500 stands for zero in the data rows.
Here are some points, each followed by its number:
tensor([456, 562, 407, 442, 475, 563, 478, 604, 496, 358, 347, 629, 623, 354, 573, 655, 500, 276, 492, 550, 673]) 0
tensor([505, 515, 655, 399, 498, 488, 513, 490, 575, 538, 362, 491, 551, 632, 317, 493, 443, 207, 544, 476, 530]) 1
tensor([564, 615, 745, 527, 540, 512, 479, 428, 496, 553, 442, 548, 518, 651, 380, 503, 303, 255, 472, 484, 579]) 2
tensor([520, 612, 710, 563, 478, 559, 542, 446, 445, 612, 496, 378, 487, 620, 675, 568, 406, 479, 400, 505, 511]) 3
tensor([541, 588, 380, 574, 550, 355, 516, 366, 620, 693, 601, 509, 420, 460, 473, 343, 504, 489, 565, 465, 313]) 4
tensor([487, 395, 455, 520, 594, 316, 363, 691, 411, 412, 518, 430, 457, 620, 465, 353, 662, 784, 495, 534, 382]) 5
tensor([524, 516, 429, 460, 528, 574, 597, 478, 597, 576, 485, 510, 592, 352, 515, 619, 394, 232, 499, 539, 647]) 6
tensor([507, 573, 553, 585, 504, 437, 522, 454, 569, 731, 584, 295, 348, 612, 507, 488, 565, 602, 467, 457, 293]) 7
tensor([530, 608, 725, 577, 499, 561, 537, 427, 464, 704, 526, 350, 448, 678, 581, 561, 381, 444, 443, 488, 432]) 8
tensor([465, 562, 473, 565, 547, 422, 491, 521, 470, 560, 596, 269, 397, 736, 532, 115, 568, 762, 423, 389, 255]) 9
tensor([519, 579, 697, 509, 470, 473, 461, 389, 574, 536, 416, 517, 513, 650, 333, 443, 372, 265, 504, 462, 514]) 10
tensor([548, 565, 616, 460, 549, 585, 534, 498, 606, 657, 425, 395, 505, 589, 392, 524, 413, 154, 490, 498, 532]) 11
tensor([370, 422, 442, 558, 242, 608, 449, 321, 495, 416, 604, 309, 437, 628, 503, 316, 577, 769, 412, 376, 408]) 12
tensor([557, 598, 674, 589, 495, 565, 529, 365, 567, 737, 549, 328, 419, 696, 448, 483, 399, 418, 466, 488, 424]) 13
tensor([516, 503, 323, 528, 608, 266, 435, 574, 511, 395, 600, 427, 474, 442, 483, 113, 631, 697, 505, 425, 339]) 14
tensor([519, 441, 483, 468, 616, 825, 426, 647, 406, 421, 493, 434, 509, 799, 318, 374, 619, 625, 463, 583, 654]) 15
tensor([465, 416, 379, 443, 476, 966, 502, 529, 471, 446, 475, 589, 492, 679, 356, 654, 591, 542, 446, 563, 739]) 16
tensor([493, 561, 532, 660, 410, 356, 458, 378, 519, 646, 664, 210, 332, 594, 606, 185, 535, 809, 458, 410, 185]) 17
tensor([431, 506, 580, 647, 325, 261, 457, 325, 479, 542, 643, 379, 371, 476, 638, 341, 530, 926, 578, 478, 250]) 18
tensor([475, 331, 560, 492, 474, 445, 538, 680, 391, 710, 583, 189, 357, 390, 848, 606, 718, 993, 605, 533, 325]) 19
tensor([477, 562, 540, 526, 550, 335, 382, 498, 595, 425, 538, 320, 513, 573, 384, 126, 548, 553, 500, 488, 337]) 20
tensor([569, 582, 643, 590, 529, 531, 473, 405, 526, 638, 535, 355, 418, 705, 438, 394, 412, 409, 492, 426, 389]) 21
tensor([506, 461, 319, 540, 602, 188, 428, 583, 497, 307, 645, 377, 480, 395, 520,  53, 645, 798, 526, 427, 307]) 22
tensor([569, 580, 645, 515, 507, 570, 528, 520, 440, 606, 489, 362, 507, 540, 647, 578, 448, 456, 448, 507, 453]) 23
tensor([554, 589, 652, 522, 533, 420, 449, 411, 528, 446, 451, 529, 565, 617, 326, 357, 343, 274, 489, 480, 529]) 24
tensor([557, 533, 598, 475, 561, 545, 541, 451, 656, 628, 446, 372, 513, 566, 356, 499, 410, 152, 492, 496, 512]) 25
tensor([558, 595, 740, 557, 520, 447, 458, 424, 482, 524, 502, 404, 504, 712, 392, 383, 371, 409, 458, 462, 442]) 26
tensor([542, 491, 382, 439, 561, 564, 584, 485, 610, 517, 473, 618, 597, 243, 529, 642, 423, 218, 541, 564, 672]) 27
tensor([529, 564, 709, 602, 488, 646, 547, 368, 503, 773, 574, 278, 414, 765, 482, 534, 406, 501, 465, 533, 475]) 28
tensor([472, 589, 480, 634, 416, 335, 429, 412, 419, 454, 617, 382, 437, 637, 538,  59, 478, 734, 436, 337, 281]) 29
tensor([549, 544, 622, 447, 558, 439, 463, 455, 588, 450, 412, 488, 560, 596, 296, 395, 395, 205, 495, 475, 547]) 30
tensor([596, 513, 595, 482, 559, 486, 530, 445, 638, 582, 465, 327, 520, 576, 367, 433, 423, 257, 518, 472, 429]) 31
tensor([481, 432, 484, 438, 496, 832, 373, 568, 446, 267, 380, 674, 584, 711, 234, 542, 575, 452, 471, 604, 753]) 32
tensor([527, 615, 695, 518, 537, 601, 523, 455, 595, 691, 386, 387, 558, 618, 450, 495, 421, 239, 468, 528, 480]) 33
tensor([532, 574, 595, 494, 560, 449, 443, 439, 579, 435, 414, 521, 567, 589, 304, 357, 371, 247, 501, 479, 559]) 34
tensor([491, 583, 670, 556, 464, 709, 623, 373, 454, 788, 604, 231, 377, 836, 525, 529, 416, 558, 479, 549, 387]) 35
tensor([554, 599, 725, 513, 538, 499, 487, 428, 502, 584, 423, 539, 512, 639, 381, 530, 317, 229, 480, 501, 555]) 36
tensor([542, 527, 579, 516, 568, 449, 496, 462, 629, 534, 516, 346, 497, 593, 338, 380, 457, 325, 481, 477, 451]) 37
tensor([523, 517, 557, 627, 555, 438, 501, 525, 442, 557, 608, 239, 388, 682, 509, 198, 529, 737, 448, 426, 282]) 38
tensor([456, 426, 600, 518, 441, 332, 503, 510, 516, 681, 513, 303, 436, 529, 529, 489, 537, 667, 671, 558, 415]) 39
tensor([500, 393, 560, 461, 590, 569, 637, 528, 487, 561, 651, 301, 527, 512, 503, 576, 484, 558, 604, 597, 596]) 40
tensor([506, 616, 633, 440, 500, 522, 476, 545, 448, 405, 339, 632, 612, 587, 431, 581, 425, 222, 491, 482, 630]) 41
tensor([551, 535, 610, 451, 567, 467, 465, 478, 585, 461, 381, 500, 584, 581, 303, 417, 395, 195, 522, 466, 542]) 42
tensor([573, 542, 459, 535, 554, 412, 460, 466, 535, 488, 505, 557, 550, 504, 386, 337, 415, 339, 519, 453, 512]) 43
tensor([480, 454, 246, 438, 404, 967, 512, 465, 507, 354, 416, 839, 522, 451, 416, 850, 517, 386, 458, 583, 807]) 44
tensor([506, 569, 676, 495, 487, 460, 455, 423, 588, 578, 388, 508, 517, 648, 300, 479, 385, 261, 515, 492, 518]) 45
tensor([557, 602, 777, 575, 539, 511, 489, 472, 456, 521, 456, 343, 559, 796, 412, 371, 474, 496, 415, 487, 391]) 46
tensor([496, 342, 437, 535, 616, 264, 404, 684, 359, 502, 574, 426, 427, 556, 533, 461, 660, 862, 490, 519, 336]) 47
tensor([541, 538, 758, 552, 542, 568, 470, 481, 434, 554, 545, 281, 472, 813, 411, 425, 429, 504, 447, 493, 472]) 48
tensor([410, 448,   0, 474, 425, 462, 498, 515, 495, 212, 486, 999, 599,   0, 736, 740, 570, 566, 419, 448, 639]) 49
tensor([543, 566, 474, 512, 565, 386, 469, 478, 527, 435, 505, 533, 545, 511, 405, 254, 448, 405, 493, 447, 480]) 50
tensor([519, 586, 669, 553, 500, 437, 453, 404, 503, 451, 440, 546, 545, 651, 331, 372, 289, 283, 497, 505, 508]) 51
tensor([517, 398, 483, 518, 588, 358, 358, 668, 399, 406, 508, 471, 475, 629, 419, 411, 651, 756, 473, 523, 422]) 52
tensor([480, 568, 388, 588, 524, 398, 494, 466, 411, 500, 656, 416, 396, 572, 576, 170, 531, 723, 482, 345, 296]) 53
tensor([460, 558, 484, 435, 478, 553, 482, 613, 488, 457, 325, 609, 625, 467, 479, 633, 463, 230, 468, 533, 667]) 54
tensor([544, 608, 738, 585, 492, 544, 534, 448, 440, 718, 552, 318, 433, 658, 602, 554, 409, 511, 456, 507, 418]) 55
tensor([423, 582, 572, 680, 307, 316, 460, 271, 456, 513, 659, 353, 353, 558, 678, 272, 494, 939, 495, 410, 203]) 56
tensor([510, 601, 549, 611, 478, 327, 438, 423, 424, 440, 590, 421, 451, 651, 499,  82, 462, 670, 454, 364, 298]) 57
tensor([517, 545, 433, 614, 523, 405, 499, 518, 432, 529, 645, 324, 425, 630, 547, 154, 598, 795, 432, 379, 268]) 58
tensor([537, 383, 379, 450, 610, 415, 564, 551, 588, 615, 511, 504, 533, 255, 544, 534, 511, 484, 664, 591, 568]) 59
tensor([531, 409, 705, 472, 579, 344, 534, 747, 329, 743, 533, 207, 382, 552, 744, 615, 677, 878, 599, 502, 307]) 60
tensor([522, 614, 752, 523, 459, 512, 526, 422, 408, 674, 573, 300, 404, 700, 631, 596, 383, 570, 421, 496, 432]) 61
tensor([510, 497, 617, 401, 534, 489, 483, 527, 584, 473, 358, 521, 580, 573, 302, 519, 456, 182, 520, 490, 578]) 62
tensor([554, 585, 643, 571, 518, 508, 532, 378, 592, 693, 554, 327, 433, 659, 422, 450, 410, 394, 462, 480, 407]) 63
tensor([364, 502, 145, 373, 271, 573, 439, 388, 532,   0, 331, 999, 691, 119, 414, 716, 500, 270, 454, 504, 783]) 64
tensor([550, 595, 671, 588, 497, 535, 531, 367, 586, 735, 565, 338, 433, 674, 437, 475, 395, 408, 478, 499, 418]) 65
tensor([561, 572, 658, 516, 537, 499, 495, 430, 582, 565, 423, 507, 553, 596, 324, 456, 372, 201, 522, 494, 528]) 66
tensor([411, 411, 394, 507, 320, 571, 535, 520, 468, 421, 519, 584, 489, 287, 641, 675, 616, 741, 579, 529, 541]) 67
tensor([589, 531, 757, 479, 591, 599, 538, 494, 420, 559, 596, 240, 451, 893, 376, 471, 450, 533, 395, 515, 472]) 68
tensor([543, 572, 540, 465, 532, 623, 545, 495, 537, 554, 450, 513, 568, 449, 524, 623, 391, 217, 448, 541, 627]) 69
tensor([459, 459, 619, 543, 422, 284, 525, 424, 515, 644, 556, 392, 401, 509, 586, 446, 535, 787, 611, 516, 303]) 70
tensor([532, 561, 783, 603, 463, 796, 537, 410, 412, 773, 589, 269, 400, 891, 501, 532, 422, 597, 457, 551, 494]) 71
tensor([435, 473, 610, 534, 350, 877, 512, 407, 415, 524, 566, 351, 413, 799, 505, 502, 518, 665, 433, 480, 528]) 72
tensor([544, 583, 555, 430, 535, 606, 510, 566, 471, 485, 392, 606, 599, 459, 529, 652, 434, 217, 438, 513, 638]) 73
tensor([424, 547,  92, 441, 333, 600, 560, 369, 514, 155, 454, 999, 669,   0, 655, 896, 423, 298, 446, 562, 800]) 74
tensor([537, 398, 178, 506, 544, 349, 521, 631, 408, 457, 469, 873, 531, 112, 750, 733, 495, 577, 485, 552, 567]) 75
tensor([521, 574, 621, 512, 534, 578, 513, 563, 418, 554, 442, 443, 550, 508, 613, 599, 460, 389, 424, 526, 540]) 76
tensor([532, 553, 623, 560, 532, 479, 515, 417, 546, 643, 570, 298, 436, 665, 415, 406, 447, 464, 469, 463, 388]) 77
tensor([474, 433, 410, 461, 469, 898, 490, 565, 453, 431, 512, 599, 522, 684, 371, 549, 597, 568, 471, 560, 692]) 78
tensor([452, 455, 614, 574, 376, 272, 490, 365, 485, 609, 625, 354, 357, 481, 633, 441, 543, 892, 612, 485, 292]) 79
tensor([445, 490, 149, 476, 437, 564, 448, 524, 465, 193, 454, 753, 577, 361, 510, 340, 666, 649, 408, 427, 509]) 80
tensor([484, 539, 331, 570, 597, 333, 399, 581, 549, 424, 529, 440, 413, 426, 479, 197, 609, 648, 485, 501, 419]) 81
tensor([503, 491, 390, 496, 574, 374, 527, 453, 625, 726, 550, 443, 427, 413, 462, 419, 554, 488, 601, 513, 427]) 82
tensor([506, 389, 361, 507, 573, 350, 581, 522, 501, 388, 678, 430, 546, 189, 678, 478, 514, 692, 595, 564, 518]) 83
tensor([374, 483, 354, 367, 326, 622, 458, 450, 494, 112, 343, 943, 613, 362, 366, 762, 514, 298, 477, 476, 719]) 84
tensor([449, 485, 641, 551, 373, 875, 534, 426, 422, 593, 572, 302, 397, 827, 517, 521, 519, 676, 418, 515, 501]) 85
tensor([380, 490, 293, 365, 304, 632, 452, 426, 521,  60, 328, 999, 647, 306, 354, 746, 507, 282, 459, 504, 757]) 86
tensor([560, 571, 600, 483, 553, 469, 504, 423, 588, 574, 444, 531, 554, 562, 343, 459, 362, 212, 519, 504, 556]) 87
tensor([430, 532, 460, 581, 322, 548, 452, 394, 440, 366, 585, 401, 401, 626, 569, 191, 545, 741, 409, 356, 334]) 88
tensor([429, 482,  73, 443, 408, 515, 441, 486, 469, 161, 491, 896, 553, 206, 555, 461, 615, 593, 482, 456, 538]) 89
tensor([504, 434, 452, 462, 539, 629, 336, 628, 433, 279, 394, 618, 522, 664, 330, 474, 603, 561, 467, 548, 610]) 90
tensor([524, 413, 503, 493, 573, 520, 624, 487, 505, 505, 625, 419, 549, 348, 592, 598, 425, 524, 591, 595, 612]) 91
tensor([559, 612, 697, 535, 525, 447, 470, 398, 494, 495, 454, 541, 559, 640, 369, 412, 319, 300, 485, 480, 541]) 92
tensor([521, 499, 530, 513, 595, 501, 459, 563, 435, 408, 540, 455, 540, 644, 413, 279, 505, 550, 478, 471, 519]) 93
tensor([389, 535,  58, 413, 295, 566, 519, 370, 518,  48, 412, 999, 690,   0, 593, 842, 452, 286, 448, 530, 792]) 94
tensor([485, 386, 621, 450, 494, 395, 533, 694, 364, 665, 509, 399, 458, 439, 714, 663, 618, 797, 639, 544, 432]) 95
tensor([551, 479, 755, 519, 559, 660, 550, 558, 425, 572, 529, 218, 451, 855, 408, 466, 492, 506, 444, 533, 513]) 96
tensor([505, 597, 706, 558, 417, 429, 436, 340, 555, 506, 449, 497, 502, 648, 354, 409, 388, 361, 493, 468, 450]) 97
tensor([504, 537, 781, 642, 449, 883, 537, 425, 422, 766, 580, 238, 388, 934, 496, 532, 437, 645, 418, 575, 491]) 98
tensor([528, 470, 357, 505, 606, 371, 511, 548, 577, 553, 560, 452, 480, 366, 498, 364, 567, 563, 567, 523, 455]) 99
tensor([558, 593, 691, 516, 533, 472, 461, 417, 554, 531, 424, 493, 544, 654, 329, 412, 351, 233, 486, 476, 524]) 100
tensor([448, 500, 141, 414, 359, 728, 559, 380, 545, 258, 447, 999, 615,  90, 568, 962, 461, 314, 459, 585, 786]) 101
tensor([522, 427, 477, 495, 570, 511, 636, 477, 510, 494, 610, 451, 573, 305, 613, 612, 432, 508, 588, 594, 617]) 102
tensor([482, 589, 684, 591, 499, 544, 555, 432, 454, 679, 571, 294, 398, 680, 692, 597, 403, 558, 387, 480, 354]) 103
tensor([442, 464, 172, 416, 370, 839, 554, 410, 539, 297, 421, 962, 590, 219, 481, 956, 488, 341, 449, 590, 837]) 104
tensor([536, 412, 369, 471, 617, 394, 555, 548, 599, 626, 545, 469, 510, 286, 530, 484, 549, 518, 637, 562, 520]) 105
tensor([544, 497, 431, 454, 564, 585, 587, 486, 616, 521, 487, 561, 578, 302, 507, 627, 411, 228, 517, 549, 672]) 106
tensor([531, 499, 635, 412, 528, 500, 518, 520, 626, 600, 352, 444, 535, 582, 322, 524, 460, 183, 560, 477, 538]) 107
tensor([497, 465,  87, 496, 510, 420, 518, 562, 415, 378, 472, 999, 587,   0, 768, 810, 484, 535, 476, 556, 656]) 108
tensor([500, 371, 716, 472, 576, 330, 510, 757, 350, 743, 528, 235, 409, 549, 728, 633, 681, 876, 600, 492, 335]) 109
tensor([533, 437, 358, 483, 619, 366, 546, 539, 590, 585, 563, 470, 505, 312, 522, 427, 558, 538, 608, 538, 485]) 110
tensor([481, 413, 607, 499, 582, 655, 584, 502, 465, 560, 620, 251, 486, 617, 495, 566, 473, 578, 519, 601, 584]) 111
tensor([481, 425, 454, 440, 524, 668, 370, 599, 440, 291, 408, 638, 553, 639, 322, 525, 586, 542, 462, 578, 661]) 112
tensor([500, 383, 666, 497, 533, 360, 532, 733, 348, 754, 598, 111, 329, 513, 824, 597, 728, 999, 579, 508, 249]) 113
tensor([438, 510,   0, 456, 396, 495, 491, 499, 484, 196, 475, 999, 569,   0, 692, 653, 574, 561, 427, 493, 635]) 114
tensor([519, 550, 412, 587, 509, 391, 496, 490, 433, 507, 633, 370, 415, 582, 579, 145, 556, 761, 462, 366, 271]) 115
tensor([488, 340, 324, 534, 601, 246, 547, 694, 361, 597, 568, 613, 449, 298, 712, 663, 574, 763, 536, 560, 428]) 116
tensor([486, 349, 607, 519, 486, 412, 530, 698, 383, 730, 601, 173, 357, 452, 808, 606, 710, 988, 587, 525, 297]) 117
tensor([537, 610, 692, 470, 537, 535, 485, 530, 465, 518, 380, 578, 573, 614, 408, 550, 398, 227, 474, 495, 590]) 118
tensor([534, 595, 656, 429, 528, 525, 472, 538, 458, 492, 377, 607, 597, 595, 409, 571, 428, 234, 486, 504, 582]) 119
tensor([483, 410, 464, 519, 594, 280, 385, 705, 394, 464, 566, 426, 430, 607, 497, 377, 671, 836, 488, 521, 360]) 120
tensor([490, 492, 719, 510, 471, 450, 527, 512, 510, 597, 427, 358, 497, 640, 442, 521, 542, 494, 533, 497, 395]) 121
tensor([521, 442, 723, 502, 595, 701, 565, 542, 452, 592, 588, 204, 469, 829, 406, 527, 514, 544, 469, 553, 540]) 122
tensor([483, 563, 662, 540, 406, 414, 425, 367, 552, 477, 461, 467, 462, 647, 371, 377, 448, 451, 491, 454, 404]) 123
tensor([388, 505,   0, 461, 386, 541, 492, 479, 474, 159, 471, 987, 541,  59, 648, 623, 545, 591, 468, 458, 636]) 124
tensor([468, 301, 424, 443, 469, 509, 579, 640, 485, 673, 526, 349, 431, 278, 824, 617, 676, 860, 615, 589, 428]) 125
tensor([449, 570, 486, 613, 371, 386, 439, 394, 413, 371, 620, 399, 416, 619, 572,  54, 512, 774, 422, 335, 263]) 126
tensor([568, 574, 592, 481, 554, 486, 466, 440, 596, 555, 394, 545, 524, 587, 337, 441, 386, 203, 530, 479, 545]) 127
tensor([539, 553, 395, 568, 558, 368, 532, 420, 647, 723, 573, 456, 406, 432, 470, 383, 507, 488, 542, 468, 369]) 128
tensor([532, 528, 629, 430, 546, 466, 460, 501, 589, 473, 394, 523, 595, 586, 290, 445, 411, 187, 519, 501, 572]) 129
tensor([479, 587, 514, 624, 409, 357, 437, 407, 407, 416, 622, 382, 420, 639, 558,  54, 501, 763, 428, 343, 257]) 130
tensor([463, 572, 566, 697, 327, 319, 429, 323, 439, 540, 699, 259, 321, 577, 694, 158, 540, 974, 456, 388, 143]) 131
tensor([521, 603, 367, 613, 514, 364, 532, 394, 552, 632, 636, 461, 401, 485, 532, 255, 504, 612, 480, 404, 309]) 132
tensor([543, 457, 593, 505, 587, 396, 532, 619, 527, 767, 546, 262, 406, 572, 490, 538, 615, 603, 562, 496, 361]) 133
tensor([477, 319, 507, 489, 466, 478, 541, 656, 412, 676, 563, 254, 375, 329, 838, 617, 686, 961, 617, 548, 376]) 134
tensor([495, 477, 627, 378, 509, 511, 521, 537, 592, 545, 355, 487, 543, 581, 321, 563, 478, 185, 551, 485, 556]) 135
New points follow, each followed by the numbers of its two nearest points above, nearest first.
tensor([542, 525, 559, 515, 577, 398, 472, 478, 590, 480, 524, 351, 497, 607, 339, 298, 485, 401, 484, 459, 418]) 37 50
tensor([487, 413, 504, 427, 529, 926, 388, 580, 438, 320, 393, 581, 564, 814, 212, 509, 598, 498, 463, 599, 760]) 32 78
tensor([514, 344, 416, 522, 626, 291, 468, 688, 401, 597, 569, 457, 423, 491, 603, 544, 622, 832, 533, 529, 373]) 47 120
tensor([504, 391, 361, 515, 579, 314, 550, 547, 506, 354, 670, 395, 520, 234, 649, 381, 548, 726, 577, 528, 473]) 83 99
tensor([395, 496, 459, 392, 330, 602, 463, 465, 519, 173, 319, 854, 599, 443, 315, 748, 523, 291, 478, 488, 681]) 84 86
tensor([499, 478, 709, 478, 496, 444, 512, 539, 489, 631, 474, 344, 449, 636, 477, 536, 525, 523, 550, 491, 420]) 121 133
tensor([485, 566, 549, 675, 326, 324, 448, 345, 458, 585, 674, 202, 339, 592, 691, 158, 519, 964, 467, 378, 110]) 131 17
tensor([381, 460, 548, 514, 302, 808, 560, 416, 431, 484, 515, 413, 470, 746, 490, 525, 525, 585, 386, 454, 550]) 72 85
tensor([521, 516, 483, 524, 591, 332, 419, 544, 504, 381, 559, 369, 493, 618, 364, 127, 563, 579, 477, 422, 368]) 20 14
tensor([414, 476, 535, 535, 314, 786, 508, 394, 446, 431, 557, 395, 424, 708, 506, 429, 527, 649, 413, 454, 484]) 72 85
tensor([473, 372, 541, 439, 479, 449, 538, 643, 390, 601, 489, 450, 450, 389, 712, 667, 624, 775, 617, 538, 473]) 95 125
tensor([467, 423, 490, 423, 500, 881, 378, 573, 448, 285, 373, 635, 572, 776, 210, 520, 584, 459, 460, 593, 779]) 32 112
tensor([512, 509, 618, 506, 566, 387, 567, 553, 556, 756, 537, 227, 400, 611, 564, 482, 606, 628, 540, 494, 316]) 133 7
tensor([500, 406, 495, 483, 572, 502, 362, 647, 417, 369, 467, 499, 495, 664, 388, 443, 628, 686, 474, 552, 499]) 52 90
tensor([502, 346, 347, 532, 596, 268, 504, 660, 394, 567, 534, 562, 441, 376, 684, 612, 557, 760, 551, 531, 413]) 116 47
tensor([538, 453, 604, 475, 595, 398, 531, 606, 545, 749, 504, 282, 414, 552, 503, 519, 600, 561, 578, 501, 376]) 133 39
tensor([432, 452, 314, 461, 468, 786, 476, 556, 441, 366, 482, 579, 502, 620, 409, 447, 609, 612, 445, 515, 638]) 78 112
tensor([583, 581, 699, 523, 523, 591, 532, 447, 535, 697, 454, 367, 498, 636, 475, 532, 370, 283, 485, 476, 480]) 33 11
tensor([558, 467, 314, 447, 552, 548, 577, 500, 595, 514, 485, 686, 627, 185, 520, 714, 442, 241, 542, 568, 706]) 27 106
tensor([533, 436, 697, 507, 595, 695, 560, 541, 467, 590, 605, 195, 463, 789, 407, 517, 503, 570, 502, 571, 548]) 122 96
tensor([441, 493, 326, 396, 440, 604, 512, 550, 501, 309, 368, 782, 607, 236, 554, 816, 518, 313, 454, 512, 683]) 0 84
tensor([531, 465, 286, 414, 549, 566, 582, 506, 605, 470, 445, 718, 610, 146, 555, 717, 438, 232, 532, 586, 696]) 27 106
tensor([517, 450, 270, 398, 519, 581, 570, 519, 604, 443, 428, 744, 619, 112, 576, 753, 468, 247, 534, 573, 714]) 27 106
tensor([434, 472, 215, 463, 430, 578, 410, 536, 447, 185, 475, 721, 534, 431, 458, 299, 613, 626, 445, 442, 563]) 80 89
tensor([440, 436, 278, 420, 424, 981, 552, 462, 507, 402, 455, 727, 517, 547, 405, 809, 547, 453, 434, 588, 777]) 44 16
tensor([517, 338, 435, 531, 625, 277, 450, 694, 406, 587, 581, 403, 397, 516, 598, 497, 652, 873, 530, 533, 332]) 47 120
tensor([526, 492, 500, 505, 602, 561, 461, 592, 412, 390, 542, 442, 531, 652, 418, 268, 548, 590, 482, 501, 538]) 93 52
tensor([511, 546, 395, 563, 586, 344, 443, 550, 526, 451, 463, 527, 506, 490, 408, 254, 521, 521, 481, 441, 463]) 50 81
tensor([356, 525,  47, 408, 283, 560, 501, 367, 534,   0, 390, 999, 693,   0, 563, 812, 462, 278, 438, 516, 777]) 94 74
tensor([530, 560, 437, 524, 585, 345, 464, 507, 501, 395, 535, 494, 527, 550, 432, 163, 508, 520, 476, 424, 425]) 50 93
tensor([529, 457, 541, 487, 602, 371, 538, 578, 574, 756, 506, 324, 424, 495, 504, 492, 587, 551, 597, 508, 391]) 133 39
tensor([541, 454, 580, 471, 597, 391, 536, 598, 557, 751, 498, 306, 421, 523, 502, 509, 584, 548, 591, 507, 394]) 133 39
tensor([514, 551, 599, 582, 540, 453, 494, 491, 468, 558, 620, 234, 386, 726, 479, 259, 522, 646, 451, 426, 315]) 38 9
tensor([494, 421, 330, 543, 611, 196, 454, 581, 515, 322, 670, 352, 459, 353, 532, 132, 631, 805, 538, 458, 318]) 22 14
tensor([513, 387, 253, 575, 570, 333, 506, 632, 428, 507, 515, 804, 509, 197, 709, 692, 487, 640, 480, 566, 501]) 75 116
tensor([490, 530, 411, 401, 476, 566, 484, 605, 476, 339, 389, 714, 600, 314, 555, 708, 519, 284, 445, 524, 641]) 0 54
tensor([478, 437, 698, 504, 500, 380, 532, 542, 464, 678, 494, 327, 435, 572, 552, 544, 544, 660, 614, 510, 397]) 39 133
tensor([468, 458, 658, 456, 484, 437, 543, 557, 504, 668, 477, 288, 442, 635, 506, 526, 536, 536, 591, 523, 411]) 121 133
tensor([502, 530, 509, 526, 559, 343, 443, 491, 569, 459, 569, 325, 482, 618, 355, 219, 510, 524, 476, 454, 369]) 20 93
tensor([490, 582, 645, 548, 397, 422, 401, 369, 560, 464, 440, 484, 450, 658, 373, 366, 445, 435, 482, 437, 404]) 123 97
tensor([510, 391, 398, 504, 562, 401, 607, 508, 506, 419, 663, 439, 556, 199, 678, 545, 483, 627, 588, 577, 560]) 83 102
tensor([502, 536, 670, 528, 420, 415, 457, 398, 539, 519, 465, 417, 468, 637, 405, 418, 466, 474, 516, 456, 376]) 123 97
tensor([540, 456, 490, 431, 652, 754, 455, 631, 412, 443, 530, 399, 512, 833, 335, 350, 606, 606, 413, 564, 602]) 15 93
tensor([547, 583, 747, 560, 515, 452, 461, 441, 454, 516, 519, 363, 488, 738, 417, 374, 391, 455, 453, 465, 433]) 26 46
tensor([537, 570, 631, 584, 524, 466, 503, 425, 534, 623, 596, 267, 411, 696, 450, 353, 470, 529, 451, 456, 347]) 77 21
tensor([521, 548, 567, 559, 525, 426, 532, 492, 555, 749, 595, 252, 351, 617, 515, 479, 589, 629, 485, 466, 289]) 7 133
tensor([475, 612, 533, 676, 443, 460, 521, 376, 598, 661, 605, 419, 377, 583, 495, 422, 484, 584, 426, 460, 307]) 7 77
tensor([496, 376, 644, 449, 544, 359, 526, 713, 359, 654, 488, 375, 426, 452, 689, 655, 626, 761, 615, 523, 412]) 95 109
tensor([502, 404, 484, 503, 582, 427, 364, 651, 419, 404, 501, 463, 465, 649, 415, 415, 648, 735, 472, 541, 446]) 52 5
tensor([524, 454, 466, 461, 585, 872, 377, 644, 397, 340, 442, 535, 522, 821, 275, 375, 612, 547, 471, 569, 677]) 15 32
tensor([471, 469, 753, 542, 500, 418, 524, 577, 505, 678, 485, 347, 456, 618, 488, 520, 516, 575, 577, 544, 402]) 121 39
tensor([453, 368, 431, 434, 431, 500, 532, 576, 421, 521, 497, 559, 475, 324, 692, 670, 620, 738, 622, 539, 507]) 67 125
tensor([531, 538, 516, 533, 572, 439, 477, 515, 439, 420, 551, 465, 519, 598, 440, 263, 476, 537, 483, 458, 477]) 93 50
tensor([494, 599, 514, 565, 461, 448, 554, 394, 564, 702, 601, 339, 367, 609, 508, 457, 529, 581, 463, 459, 293]) 7 77
tensor([557, 586, 718, 565, 515, 451, 448, 425, 510, 531, 477, 427, 502, 703, 382, 385, 369, 356, 465, 444, 452]) 26 97
tensor([550, 569, 495, 519, 559, 409, 498, 439, 562, 499, 494, 556, 547, 479, 406, 330, 401, 340, 517, 472, 508]) 43 50
tensor([496, 478,  15, 493, 492, 455, 513, 556, 437, 359, 479, 999, 557,   0, 772, 815, 490, 561, 469, 563, 637]) 108 49
tensor([496, 320, 445, 549, 623, 252, 462, 695, 380, 572, 578, 385, 398, 514, 600, 472, 665, 910, 538, 532, 314]) 47 120
tensor([478, 528, 668, 514, 456, 441, 511, 455, 530, 590, 477, 361, 449, 639, 462, 497, 501, 498, 539, 474, 409]) 121 77
tensor([506, 553, 537, 628, 460, 381, 465, 397, 549, 637, 627, 237, 360, 603, 561, 209, 529, 712, 469, 416, 222]) 17 38
tensor([534, 350, 378, 440, 606, 433, 572, 562, 590, 635, 516, 500, 538, 208, 577, 564, 528, 509, 683, 605, 597]) 59 105
tensor([486, 427, 337, 438, 485, 995, 502, 506, 495, 448, 456, 668, 487, 614, 362, 736, 567, 495, 475, 602, 735]) 16 78
tensor([460, 499, 347, 397, 462, 607, 503, 564, 498, 335, 374, 725, 599, 258, 573, 775, 516, 323, 452, 511, 658]) 0 54
tensor([528, 374, 270, 508, 589, 293, 510, 651, 396, 541, 534, 710, 492, 257, 713, 675, 526, 688, 499, 533, 471]) 116 75
tensor([545, 597, 530, 593, 525, 351, 436, 454, 436, 415, 555, 490, 480, 630, 456, 124, 431, 551, 477, 382, 367]) 57 29
tensor([506, 609, 389, 604, 486, 359, 512, 384, 516, 576, 629, 454, 418, 523, 522, 209, 497, 627, 468, 393, 320]) 132 53
tensor([509, 614, 541, 611, 476, 310, 437, 416, 441, 418, 580, 436, 472, 634, 456,  94, 445, 628, 462, 376, 329]) 57 29
tensor([522, 465, 393, 506, 616, 366, 482, 558, 567, 510, 549, 457, 506, 444, 454, 325, 578, 560, 533, 472, 450]) 99 110
tensor([533, 579, 561, 418, 523, 588, 497, 566, 460, 448, 375, 628, 599, 469, 506, 645, 446, 224, 437, 509, 636]) 73 54
